In the rows, 128 means zero.
One turn moves every row onto another: examples first, then more rows asked:
J668: [134 104 109 119 143  94 122 128 116 145 135 130 178 143 106 111 150 109
 153 124 115 104  89 134 143  90]
J831: [127 141 159 137 125  98 115 154 143 131 150 114 145 114 113 165 138 120
 107  95 129 131 141  99 170  93]
J519: [147 151 146 139 143 114 121 147 103 163 149 126 123 111 103 126 114 114
 145 144 135 129  83 109 152 131]
J514: [ 76 115 130 129 129 107 107 133 146 106 154 115 126 135 120 129 119 122
 137 133 100 119 102 123 156 141]
J65: [111 150 108 131 144  92 115 114 112 125 174 137 166  83  95 146  94 106
 125 107 100 117 102 140 126 120]
J736: [122 142 133 127 127 103 152 123  82 155 138 134 137 148 125 116 157 133
 108 135 126 137 112 139 122  91]
J751: [125 161 118 131 111  84 146 119 115 141 150 143 142 139 138 110 162 137
 102 127 122 112 105  99 127 110]
J88: [149 121 102 136 148 128  82  91 141 138 123 124 137 136 100 155 137 116
 103 107 113 131 122 126 170  90]
J431: [125 144 115 108 156 117  74  93 124 137 132 111 115 132 110 157 158 126
 118 125 107 112 113 120 181  92]
J901: [123 173 108 133 180 106 120  94 143 152 139 122 155 114 122 134 140 133
  98 131 139 150 123 107 151 113]
J436: [143 143 151 127 124  96 127 169 161 132 153 113 143  96 118 141 157 122
 109 106 123 127 140 109 152 102]
J778: [172 103 119 127 111  95 130 108 135 138 150 134 164 138 122 122 162 122
 139 120  90 109 109 130 151 105]
J907: [138 123 107 133 142  88 107 113 144 105 162 140 173  96 128 138 118 112
 131 106  80 126 105 138 111  95]
J379: [136 138 133 145 116  97 163 115  96 123 140 136 142 139 126 116 169 134
 124 121 116 133 112  96 130 104]
J978: [114 131 115 128 140 107 129 123 117 141 177 130 124  95 107 158 109 121
 110  83 100 118 139 153 114  95]
J703: [122 120 123 131 131 109 122 107  93 144 159 119 115  86 121 136 104 127
  92 105 105 114 133 137 106 101]
J990: [123 154 126 131 128 101 140 102 116 143 139 113 147 125 130 105 172 150
 121 156 116 131  92 126 110  93]
J509: [ 84 112 122 120 137 125 115 144 150 122 147  87 123 130 121 135 138 137
 134 136 103 118 119 134 148 140]
J979: [107 147 116 130 147  72 113 101 131 112 158 123 161  79 118 117 116  96
 138 125  89 146 107 143 131 105]
J913: [118 163 106  95 163  94 103  98 141 147 138 108 145 102 110 146 155 156
 126 140 113 159 109 121 143 113]
J417: [130 138 141 130 118 128 115 124 151 112 162 137 130 135 101 124 119 108
 109 143 104 121  93 119 158 156]
J153: [134 131  94 115 141 123 108  89 124 132 143  91 108 126 103 169 144 127
 122 120 128 115 105 121 177  90]
J683: [144 156 141 138 132  98 119 159 111 131 136 101 117  92 102 157 149 112
 144 126 119 153  87 116 155 120]
J634: [153 136 121 118 154 130  92  83 119 146 135 107 120 125 112 172 135 127
 106 111 132 117 126 148 135  89]
J598: [ 95 106 155 115 131 115  99 155 130 146 143 103 154 141 122 143 132 140
 130 122 101 118 143 123 152 105]
J140: [148 140 150 145 126  89 132 160 125 137 144 108 110  76 116 145 142 121
 140 120 126 154 116 127 152 109]
J92: [111 129 112 141 133 101 128 108 122 122 163 120  89 106 124 131 121  96
 116  95 105 123 130 146 126  77]
J190: [157 135 143 129 157 132 114 145 125 167 156 121 124 105 101 120 107 111
 143 134 118 124 104 111 132 141]
J234: [ 99 133 160 122 127 120  97 153 109 132 144  98 160 129 119 152 122 122
 112 115 103 116 143 102 146 108]
J244: [132 131 134 132 137 126 108 121 161 141 155 142 131 117  98 116 104 127
 118 147 118 132 104 123 152 159]
J17: [119 170 114 108 181  99  87  89 134 140 139 114 169 114 116 150 133 129
 121 126 136 120 102 120 128 113]
J520: [119 127 124 119 167  79 110 107 112 131 173 127 168  94 112 145 108 100
 138  93  92 118  98 112 122 114]
J477: [134 167 119 107 177 109 104  93 131 157 141 107 132  95 123 136 159 140
 122 151 126 130 119 125 167 110]
J390: [130 149 109 151 132 107 145 109 114 112 172 134 120 105 144 142 113 116
  96 109 114 119 114 129 105  88]
J26: [144  97 108 134 121 101 134 117 131 123 133 138 160 134 113  98 162 133
 147 123 100 111 108 108 130 111]
J308: [144 113 120 133 128 105 123 106 127 130 141 110 144 149 114 132 174 117
 150 119 103 104  80 121 138  70]

J736 -> J901
J17 -> J907
J190 -> J417
And these:
J514 -> J598
J520 -> J778
J65 -> J26

One turn moves every row onto another: examples first, then more rows asked:
J81: [110 117  82 143 139 187 129 104 129 106 122 147 100  86 134 164 105 149
 165 153 150  98  67 138 124 183 176 122  81 112 158 140 122 161 141 149
 171 136 132 109 125 126 152  96 101  83 139 117 164 164 147 135 136 168
 144  75 103 112 117 128 113 103 139  90 135]
J67: [133 141  89 135 127 181 136 130 158 141 125 167 125 104 104 167 122 142
 148 140 152 105  97 124 112 153 136 113  98 157 124 132 139 184 153 138
 162 137 118 102  97 129 150  98 118  73 142 115 144 188 142 132 130 156
 141  68 132 130 100 121  80  91 154  99 132]
J759: [148 139  97 133 138 193 152 134 133 123 132 160 106 113 102 179 100 131
 144 146 128  93  86 114 141 160 177 115  62 121 144 140 133 169 165 169
 143 120 127 115  89 122 166  73 104  58 144 125 154 180 118 158 135 148
 160  65 125 113 118 138 135 109 160 102 140]
J769: [175 116 152 157 113 139 140  98 124 142  91 135 107 135 113 118 120 141
 113 158 113 126 153 117 173 156 126 126 137 110 141 145 130 122 154 158
 127 149 123 116 107 108  89 128  97 133 121 131 147 168  80 106 174 154
 146  93 106 137  82 121 137 128 129 134 160]
J151: [142 142  99 129 128 183 150 130 131 131 131 160 112 108 104 175 111 132
 133 135 132  88  81 108 138 165 186 120  64 117 151 137 121 160 165 150
 139 122 130 121 104 129 165  77 109  61 153 131 161 176 127 167 139 161
 168  68 119 109 122 134 130 102 164  95 137]
J388: [195 129 132 160 114 143 122  83 121 130 102 143 113 128 113 101 126 147
 114 151 117 114 156 107 167 152 126 136 131  91 157 153 129 128 145 152
 139 163 107 115 107 111 106 134 119 121 130 122 138 178  80 108 179 157
 169  91 110 117  80 118 154 138 127 131 144]
J163: [128 128 104 142 134 162 139 143 146 122 134 158 119  95 101 151 118 128
 137 165 124  71 121 116 109 180 180 130  78 148 190 141 142 176 141 158
 167 152 123 122 123 151 145  96 107  98 148 133 169 172 154 166 128 168
 117  79 116 121 118 118 119  93 155  99 173]
J999: [110 122  76 158 148 187 132 100 118 111 131 153 101  88 125 162 103 152
 162 157 143  83  77 138 127 166 171 123  82 111 162 141 119 161 140 166
 176 127 127 100 126 129 153  95 101  87 140 114 162 164 140 136 138 171
 130  69  96 114 100 135 117 102 132  97 134]
J510: [147 151 109 130 132 185 154 134 129 132 139 160 107 118  97 175 108 135
 135 149 128  88  84 112 137 163 178 113  61 131 139 144 126 164 168 155
 144 117 125 122  87 138 165  72 111  69 157 133 162 166 113 150 133 162
 160  62 114 112 119 144 129 109 158 106 137]
J525: [188 117 154 156 115 140 139 100 122 133  91 135 103 128 113 109 120 146
 119 154 121 125 156 116 175 152 123 129 135 107 148 141 137 114 146 148
 139 156 115 123 107 113  91 131 105 135 121 124 143 177  83 110 170 154
 148  85 106 122  81 115 138 124 136 135 151]
J101: [181 123 154 151 114 142 146  87 127 143  78 136 107 128 117 118 125 141
 117 160 119 121 155 118 178 157 122 122 128 112 144 145 130 112 159 157
 131 152 122 119 112 118  86 135 104 126 126 115 143 178  86 104 166 146
 153  85 104 133  83 124 142 126 136 139 158]
J265: [105 114  74 151 147 194 136 106 133 111 124 150 112  99 130 152 109 151
 160 158 135  91  74 140 119 174 176 121  86 112 155 152 126 172 137 160
 183 143 126 100 118 120 151  94  96  87 131 112 156 160 143 136 130 168
 134  81  92 115 113 129 124 106 131 100 139]
J321: [126 131  87 127 135 177 135 128 158 142 121 174 122  97 109 169 116 147
 150 140 157 103 106 118 112 155 152 115 113 150 140 136 134 181 145 135
 167 125 125 108 107 114 142  99 115  67 145 109 143 189 148 150 130 154
 142  65 131 123 105 121  89  92 159  88 134]
J885: [189 139 123 158 108 139 115 100 123 132  97 127 116 140 124 117 125 132
 115 151 128 126 170 111 167 156 125 140 126 105 165 152 141 124 133 153
 146 163 107 119 110 122 104 144 112 115 135 117 140 182  86 105 181 144
 159  83 104 136  76 104 154 152 142 112 149]
J332: [121 133  85 130 125 177 134 131 154 138 122 162 120  97 115 170 123 138
 146 129 162 111  92 118 121 161 147 121  99 145 138 130 138 176 150 136
 161 130 125 106 113 125 150  98 114  70 142 121 148 194 154 150 134 155
 150  67 136 125 104 112  81  93 160  89 135]
J985: [120 126  81 148 145 190 123  99 133 107 127 153 103  95 127 164 101 149
 163 166 142  95  74 143 114 175 165 116  75 115 151 146 117 170 139 153
 181 140 122 103 116 134 154  97 103  83 137 112 164 157 140 111 133 168
 136  74  97 116 111 132 118 110 134  92 135]
J208: [180 125 150 153 111 138 138 101 132 149  83 139 109 132 108 110 122 147
 119 148 120 125 155 121 173 162 118 119 135 117 139 142 135 121 162 152
 135 159 119 125 111 113  87 131 108 131 116 126 145 174  80 112 177 154
 148  81 103 128  88 115 133 127 136 133 157]
J554: [141 137 115 139 132 159 134 137 147 119 132 159 108  90  95 164 109 128
 147 175 134  77 118 123 104 181 169 127  69 157 184 139 136 168 142 150
 162 145 123 127 120 163 145 100 111  99 155 135 176 167 146 144 130 170
 116  74 118 122 117 124 111  94 159  95 168]
J904: [113 130  84 135 129 181 146 140 155 144 128 162 128 110 114 157 128 142
 140 133 151 106  99 119 121 156 147 117 108 150 132 137 149 186 151 145
 169 136 121 100 100 119 146  92 112  80 136 117 141 191 149 154 125 153
 139  69 129 131 101 115  82  95 150 104 138]
J80: [184 124 146 148 111 138 130 104 114 128 100 121 106 143 140 117 114 129
 121 155 130 136 154 113 175 162 123 126 124  98 163 141 143 113 149 156
 151 153 113 124 104 118  87 128 101 121 130 119 151 174  79 108 167 150
 154  77  90 129  79 115 143 152 135 120 144]
J180: [189 131 135 153 113 142 128  62 130 139  90 150 116 127 118 108 132 140
 111 155 120 113 157 108 166 155 120 129 129  97 156 158 121 129 153 156
 137 157 114 110 116 116  98 136 115 116 132 117 138 180  84 106 172 154
 171  93 109 125  82 129 150 136 124 132 150]
J741: [141 143 106 123 140 186 150 135 132 133 130 167 109 107 104 175 102 142
 135 147 127  88  93 111 137 162 189 110  75 124 148 137 119 165 167 154
 148 112 130 121  92 117 156  77 111  58 155 121 162 172 128 164 133 156
 159  61 114 108 121 138 133 107 162  94 142]
J343: [132 126  83 136 135 176 135 129 163 131 127 169 114  99 114 168 113 132
 155 142 158 108 105 116 115 156 137 117  99 146 136 132 147 188 145 148
 164 134 123 103 108 119 146  90 107  71 131 112 143 197 148 143 128 147
 135  68 143 122 101 118  81  91 154  96 139]
J536: [111 127  80 139 150 190 125 106 130 108 124 158  99  86 129 164 100 156
 162 164 145  94  83 137 120 179 181 116  91 115 161 145 117 169 138 151
 179 126 128 110 114 119 149  99 108  77 146 107 163 162 146 136 135 165
 140  69 101 111 114 130 125 113 139  85 141]
J314: [145 127 103 139 134 159 138 141 151 111 135 161 102  86  97 162 107 125
 153 173 137  76 120 114 115 183 171 133  76 153 185 137 149 178 144 160
 151 147 128 130 115 146 148  95 114  91 151 130 166 181 144 160 131 159
 122  73 136 120 120 124 113  93 158 101 167]
J621: [178 141 122 154 109 140 121  80 129 138  85 132 113 136 125 122 133 131
 115 157 132 122 170 114 171 163 126 139 124 110 164 160 131 123 138 161
 142 156 112 115 119 130 101 146 109 115 139 116 140 180  87 102 176 141
 162  82 105 143  78 115 156 154 137 116 156]
J893: [185 122 130 152 118 135 122  72 123 139  98 143 116 127 114 109 124 142
 107 154 115 116 151 108 160 162 123 136 128  96 154 152 128 132 151 163
 150 161 106 108 110 107  96 137 102 121 128 124 140 176  81 118 182 153
 171  98 108 115  78 124 147 146 121 134 156]
J349: [184 123 133 159 111 143 121  74 127 139 101 146 119 131 110 108 127 141
 111 152 114 116 154 110 159 155 125 135 138  99 158 159 127 140 154 157
 134 158 112 105 108 106 100 135 111 120 130 132 138 173  77 108 180 159
 166 103 114 133  79 125 148 140 117 129 150]
J407: [134 132  99 151 133 158 139 140 135 123 138 160 113  84  96 161 112 130
 147 163 135  65 119 118 115 174 173 135  77 154 194 132 142 165 146 163
 157 142 124 122 129 151 148 103 116  95 162 131 167 178 145 166 135 169
 117  69 117 127 107 124 111  87 156 102 158]
J614: [177 121 141 141 111 131 130  98 113 137  99 121 109 139 133 120 117 128
 115 158 126 132 148 113 172 176 123 133 121 108 160 143 145 123 157 169
 152 154 109 122 100 111  83 134  98 120 136 123 149 173  77 121 173 145
 168  85  94 130  80 121 140 160 129 131 154]
J713: [179 132 144 143 109 138 130 100 117 136  93 124 110 148 132 118 112 129
 124 151 129 133 150 119 175 175 125 124 118 104 164 147 141 117 166 159
 149 154 115 129 106 121  87 125 106 122 130 128 153 165  68 114 172 154
 159  74  86 131  89 121 146 160 132 119 148]
J350: [174 136 116 161 109 138 113  94 126 138  96 127 115 143 122 122 124 129
 111 157 122 127 167 116 163 164 131 140 128 108 162 157 133 136 138 164
 133 157 114 113 113 118 104 143 106 118 136 125 143 172  81 104 184 145
 155  92 104 151  77 109 154 157 133 111 155]
J744: [179 144 120 157 109 133 110  96 132 140  88 134 117 140 117 114 125 134
 118 151 129 123 170 119 164 170 123 139 125 113 165 157 136 130 143 156
 147 166 110 122 120 130 102 144 112 122 131 124 145 173  85 109 188 149
 152  79 101 137  82 106 151 155 137 108 158]
J373: [139 145  93 142 135 185 154 137 117 135 140 157 114 113 104 178 106 133
 136 139 129  80  87 112 146 155 179 117  64 123 153 133 127 158 170 170
 146 113 126 113 100 128 164  77 109  62 158 124 159 178 119 168 136 157
 153  58 107 117 107 139 128 105 158 105 132]
J447: [186 130 128 158 116 146 118  70 127 139  92 148 120 131 111 102 121 149
 119 146 117 115 148 117 162 160 122 128 130  92 153 158 123 134 158 154
 147 164 112 114 113 110 102 132 115 119 121 126 140 171  75 108 184 162
 169  90 102 118  87 122 153 144 121 126 146]
J254: [180 129 145 145 107 136 136  91 119 132  91 125 108 138 141 121 121 124
 122 165 132 129 157 114 177 172 122 127 120 107 167 148 138 117 159 162
 143 152 118 125 110 125  83 134 108 116 138 115 150 175  80 107 163 146
 162  78  92 139  83 125 143 155 132 127 150]
J54: [123 130  84 144 132 174 140 132 144 145 128 165 125  98 112 168 118 138
 149 133 156  98 101 119 119 145 140 117 102 151 142 125 142 174 153 150
 167 128 123  97 117 123 145  98 111  74 143 115 145 195 147 151 131 155
 130  63 127 132  89 119  75  85 153 101 130]
J391: [135 125 109 137 129 161 137 139 144 117 126 156 109  77  99 161 113 132
 146 159 135  76 106 119 115 186 177 130  76 145 185 130 136 164 148 146
 151 147 131 127 129 148 146 102 113  94 152 134 173 176 156 161 135 171
 129  77 125 117 122 118 111  83 161  95 166]
J376: [176 120 147 146 106 135 130 103 117 135 100 123 111 146 137 125 112 119
 119 160 124 137 155 116 168 167 124 129 125 108 170 145 143 126 159 165
 142 150 117 119 105 114  82 128  99 120 133 130 152 167  75 109 168 151
 152  89  94 146  81 119 140 155 127 120 151]
J697: [119 119  81 146 150 191 131 100 132  97 124 154  90  88 123 167  97 147
 169 167 145  94  80 139 126 176 175 123  79 110 159 149 127 169 133 166
 175 130 129 105 116 126 157  90  95  84 130 118 159 165 137 129 135 160
 136  73 114 107 112 134 126 110 136  96 145]
J315: [179 132 115 155 113 128 119  93 127 142  92 127 111 139 115 122 128 133
 110 157 128 124 165 111 164 169 129 147 126 112 155 158 137 124 131 165
 145 160 110 122 114 121  99 145  97 123 135 122 140 176  81 116 188 139
 160  90 101 136  76 112 150 153 139 119 157]
J819: [180 114 140 153 117 132 140  96 128 146  86 131 108 132 110 118 121 141
 112 156 118 124 150 116 169 163 124 131 130 113 136 144 136 118 150 161
 137 159 118 121 108 106  85 136  92 129 122 119 142 174  83 117 179 142
 154  92  99 127  80 118 138 129 139 140 158]
J432: [137 128 109 132 137 161 138 142 147 121 127 163 110  85  99 165 105 135
 150 170 136  75 120 119 109 182 181 126  86 154 189 136 135 169 144 146
 159 140 131 134 118 137 137 103 116  86 160 121 170 172 150 163 131 164
 123  72 117 121 123 123 116  90 164  88 162]
J848: [134 142  98 131 133 187 159 140 129 136 138 156 119 128 104 169 115 132
 129 141 126  87  89 108 141 162 190 121  69 123 150 151 132 165 161 163
 152 121 127 118  93 129 162  69 102  70 150 133 157 169 118 173 129 159
 156  68 107 115 119 139 137 112 159 103 140]

J525 -> J80
J163 -> J265
J54 -> J373
And these:
J321 -> J741
J101 -> J254
J769 -> J376
J332 -> J151
J713 -> J744
J819 -> J614
J67 -> J510
J314 -> J697

